In the rows, zero is written as 100.
One turn moves every row onto another: examples first, then more rows asked:
K_802: [102,89,129,80,82,96,80,111,106,68,96,118,73,68,97,128,92,54,90,91]
K_195: [88,115,113,81,75,57,123,68,137,85,90,80,124,85,107,64,101,96,128,79]
K_135: [134,100,103,96,94,105,125,86,72,86,125,94,85,129,99,83,145,113,112,133]
K_360: [90,105,146,116,111,55,135,54,116,107,90,84,87,100,79,90,108,100,38,82]
K_476: [123,57,114,74,87,113,86,74,119,88,107,63,88,73,101,103,143,88,52,81]
K_477: [85,93,135,79,96,61,103,79,109,125,105,116,108,67,99,64,73,122,133,63]
K_776: [99,106,142,159,109,63,130,79,117,127,107,92,67,102,93,88,104,109,78,58]
K_746: [103,124,148,120,101,49,134,87,103,93,95,120,49,100,87,87,77,117,104,71]
K_429: [76,100,117,86,112,87,118,57,124,117,93,115,152,92,92,83,98,108,90,75]
K_771: [147,88,120,70,102,110,106,78,73,108,126,90,85,115,85,92,132,128,73,127]
K_25: [142,78,118,97,88,95,96,81,67,123,143,65,69,105,97,71,137,111,95,115]
K_111: [105,64,108,66,96,103,113,79,89,47,98,141,99,82,94,108,137,104,100,105]
K_153: [81,51,106,116,99,117,83,98,62,123,119,75,71,72,92,84,111,99,99,57]
K_221: [100,94,91,102,76,111,115,120,83,57,92,85,61,92,99,94,115,110,145,74]
K_945: [120,101,105,88,89,99,111,89,41,105,126,71,72,121,81,73,114,117,111,116]
K_913: [72,57,118,114,89,88,115,128,94,93,77,63,96,63,73,129,127,114,87,77]
K_234: [99,111,151,109,99,33,140,58,121,73,92,116,72,97,98,78,113,91,81,102]
K_560: [114,106,126,103,95,92,105,86,160,131,101,83,116,82,115,80,97,118,109,56]
K_727: [106,70,106,131,69,83,100,120,98,78,111,119,94,67,79,144,113,91,109,66]
K_735: [64,56,139,92,105,95,97,113,105,85,82,83,82,61,109,100,128,62,82,110]

K_727 turns into K_802
K_153 turns into K_221
Now these:
K_776 turns into K_746
K_135 turns into K_771
K_429 turns into K_560

